Questions about the row below.
1) Give the third-last entry.
2) Give the entry just left of the largest entry.
3) Give the 3rd entry from the left.
4) Give the entry just left of the smallest entry.
[132 122 126 135 127 122 146 101 148 140 132]
1) 148
2) 101
3) 126
4) 146

[[122 122 128 135 113 124 123 127 133 131 128 120 134 129 135]
 [143 135 130 137 153 125 138 142 122 132 106 118 151 133 110]
 [125 130 136 118 138 132 138 126 122 135 128 137 123 119 122]
 [117 124 132 117 112 133 116 126 136 116 140 135 106 130 148]
 [132 126 126 124 136 141 126 122 131 135 131 134 119 123 126]
 [115 125 128 129 112 133 117 118 141 132 145 127 112 124 138]]
The bottom-left entry -> 115
The entry in the bottom-right corner: 138
The 1st entry in reading order is 122
The third entry, reading row by row is 128
The fourth entry in reading order is 135
The entry in the top-right corner -> 135
The entry just right of the largest entry is 125
The entry directly below 148 -> 126
The smallest entry in the last column is 110
Report the entry directly above 140.
Answer: 128
Report the third largest entry.
Answer: 148
The 2nd entry on the main diagonal: 135
Report the second entry in reading order.
Answer: 122
Report the entry directly above the largest entry.
Answer: 113
Report the bottom entry of the column that holds the largest entry.
Answer: 112
Report the second largest entry.
Answer: 151
The fourth entry from the end, reading row by row is 127

Questions about the matrix below.
1) Find the second-last entry, reading row by row.
2) Find the last entry of the smallest entry's row.
3) Find the smallest entry in the first row.
4) Find the entry just right of 112.
5) Find the entry directly below the smallest entry.
6) Find the last entry, reading row by row.
7) Find the 1st entry, reading row by row.
[[123 127 145 135 132 133 120]
 [122 134 128 120 131 126 127]
 [120 127 128 128 128 126 125]
 [104 123 131 133 149 125 117]
 [131 125 129 127 125 120 125]
 [125 125 124 128 122 132 128]
 [118 114 128 116 147 120 126]
 [126 130 130 131 131 129 127]
 [124 130 129 132 127 131 124]
 [130 130 132 130 127 129 125]
 [124 128 130 131 130 131 129]
 [135 133 131 134 120 111 136]
 [127 126 127 127 121 131 131]
 [112 137 133 124 134 126 123]
 [124 124 130 124 127 126 128]
 [126 132 130 132 129 131 131]]
1) 131
2) 117
3) 120
4) 137
5) 131
6) 131
7) 123

B =
[[122 130 126 129 133 128 121 126 124 128 129 130 129 124 132]
 [112 127 123 127 128 139 116 129 124 126 128 131 130 128 131]
 [111 133 107 129 138 130 106 120 109 127 127 140 147 114 140]
 [122 130 106 129 128 131 124 118 119 129 120 135 148 120 134]
 [130 125 127 128 123 128 132 130 129 124 127 128 130 130 126]
 [125 128 127 129 128 129 125 128 127 127 128 129 129 127 129]
 [108 128 123 127 131 139 111 128 122 126 129 132 129 126 133]
 [120 131 112 130 124 138 128 115 129 135 117 128 138 125 131]
 [131 127 113 129 125 125 132 123 123 126 122 132 144 123 129]
 [123 134 130 132 137 126 120 123 127 133 130 128 122 122 133]
 [119 135 139 132 133 134 123 120 138 142 128 120 109 128 130]
 [117 131  98 129 129 132 119 116 113 129 118 138 157 117 137]
 [137 127 114 130 123 123 138 122 125 126 121 130 144 125 128]
 [121 137 132 133 142 124 116 120 126 137 131 128 119 119 135]]
Indices start at 0.
The entry in row 0 and column 0 is 122
Read off the entry at row 0, column 1.
A: 130
The entry directly above the largest entry is 109
The bottom-right entry: 135
Read off the entry at row 2, column 1.
A: 133
The top-right entry: 132
The entry directly below the largest entry -> 144
Read off the entry at row 1, column 0.
A: 112
The entry in the bottom-left corner: 121
The entry at row 0, column 2 -> 126
The bottom entry of the column that holds the smallest entry: 132
Read off the entry just right of the largest entry.
A: 117
Read off the entry in row 2 and column 0.
A: 111
Read off the entry directly above the smallest entry.
A: 139
The entry at row 1, column 1: 127
The entry directly below 98 -> 114
Read off the entry in row 1 and column 2.
A: 123
Read off the bottom entry of the column that holds the largest entry.
A: 119
The minimum: 98
Read off the top entry of the column that holds the largest entry.
A: 129

x =
[[132 128 129 130 126 131]
 [131 133 130 131 122 133]
 [132 131 129 130 123 132]
 [129 123 101 138 123 149]
 [134 128 139 135 126 130]
 [132 132 129 130 123 132]
 [140 126 154 143 128 122]
 [131 134 130 131 121 133]]
The bottom-right entry: 133
Give the top-left entry.
Answer: 132
Give the largest entry in the last column.
Answer: 149
The 4th entry in reading order: 130
The second entry, reading row by row -> 128
Give the bottom-left entry.
Answer: 131
Give the entry directly below the smallest entry.
Answer: 139
The entry in the top-right corner: 131
Give the largest entry in the first column.
Answer: 140
Give the largest entry in the last row.
Answer: 134
The fourth entry from the end, reading row by row: 130
The smallest entry in the first row: 126
The first entry of the smallest entry's row -> 129
The third entry, reading row by row -> 129
The 2nd entry on the main diagonal: 133
Give the entry directly above the smallest entry.
Answer: 129
The smallest entry is 101
The entry just right of the smallest entry: 138

[129 116 125 111 122 144 117 120 135 138 107 127 123 127 150 131]
The entry just right of 123: 127
The entry just left of 111?
Answer: 125

[[120 141 127 126 127 125 125 125 125 123 130]
 [122 151 139 125 115 131 129 128 128 122 128]
 [136 142 126 123 129 132 132 121 130 129 116]
 [128 128 128 129 128 123 127 128 132 121 130]
 [134 153 128 123 133 138 125 130 132 142 127]
 [130 124 132 126 135 132 132 131 129 113 127]
 [132 139 130 136 127 130 131 119 131 135 122]]
Read off the entry just left of the smallest entry.
Answer: 129
The top entry of the column that holds the largest entry is 141
The entry in the bottom-left corner: 132
Read off the first entry in reading order.
Answer: 120
The entry just left of the largest entry is 134
The entry directly above 153: 128
The entry just right of the largest entry: 128
Read off the fourth entry, reading row by row.
Answer: 126
Read off the 3rd entry in reading order.
Answer: 127
The top entry of the column that holds the smallest entry -> 123
Read off the entry in the bottom-right corner.
Answer: 122
Read off the last entry in the row that holds the largest entry.
Answer: 127
Read off the largest entry.
Answer: 153
The smallest entry in the last row: 119
The fifth entry, reading row by row: 127
The top-right entry: 130
Read off the entry directly below the centre entry.
Answer: 138
The entry just right of the smallest entry -> 127
The entry just right of 151 is 139
Read off the smallest entry in the last column.
Answer: 116
Read off the 3rd entry on the main diagonal.
Answer: 126
Read off the entry directly above 113.
Answer: 142
The entry directly below the largest entry: 124
Read off the entry directly above the centre entry.
Answer: 132

Read these off the grid that follows. Rows and columns are numbered from 0.
1) Report the top entry of the column that holds the largest entry.
2) Report the top entry of the column that holds the smallest entry.
3) Report the entry in row 0 and column 2.
4) Report the entry at row 1, column 0.
5) Report the entry directly above the smallest entry.
6) Report the entry directly above 144.
7) Report the entry in row 2 and column 0.
8) Report the bottom-left entry.
[[119 122 114 146 107 114 131 111 149 128 132 130 118 136 134 129]
 [134 123 120 136 131 131 134 114 112 128 131 123 151 138 119 137]
 [141 126 119 135 140 122 125 115 110 144 132 128 145 149 121 133]
 [122 152 147 113 129 142 125 123 120 126 138 136 145 121 130 128]
 [140 143 138 107 133 125 125 125 133 123 128 117 124 103 138 145]]
1) 122
2) 136
3) 114
4) 134
5) 121
6) 128
7) 141
8) 140

array([[133, 125, 106, 135, 117, 125, 134, 136, 136, 137, 120, 130, 112,
        130, 110, 145],
       [113, 145, 131, 118, 146, 148, 115, 126, 132, 133, 131, 121, 136,
        134, 119, 136],
       [136, 126, 105, 132, 116, 125, 131, 132, 136, 138, 117, 128, 115,
        123, 110, 144],
       [128, 123, 143, 123, 141, 149, 117, 110, 122, 119, 114, 123, 127,
        119, 127, 119],
       [135, 142, 118, 112, 121, 123, 113, 127, 134, 147, 133, 123, 143,
        116, 119, 136],
       [132, 124, 108, 136, 118, 125, 135, 138, 136, 137, 122, 131, 111,
        133, 111, 144],
       [131, 123, 110, 137, 118, 124, 136, 141, 136, 137, 125, 132, 110,
        137, 112, 144],
       [127, 131, 140, 123, 125, 130, 146, 127, 124, 112, 139, 136, 119,
        146, 146, 117],
       [125, 130, 133, 128, 127, 130, 152, 129, 126, 109, 134, 136, 117,
        146, 145, 121],
       [137, 127, 104, 130, 115, 125, 130, 131, 135, 139, 116, 127, 118,
        121, 110, 144],
       [130, 122, 113, 138, 119, 123, 137, 143, 136, 137, 128, 134, 110,
        140, 113, 142],
       [140, 132, 108, 120, 115, 122, 121, 126, 134, 143, 120, 124, 131,
        112, 114, 139],
       [130, 122, 113, 138, 119, 123, 137, 143, 136, 137, 128, 134, 110,
        140, 113, 143],
       [136, 123, 152, 116, 126, 135, 125, 115, 119, 118, 132, 131, 127,
        128, 141, 107],
       [135, 125, 105, 133, 116, 125, 132, 133, 136, 138, 118, 128, 114,
        125, 110, 144]])
The entry just left of the smallest entry -> 127
Give the entry just left of 147.
A: 134
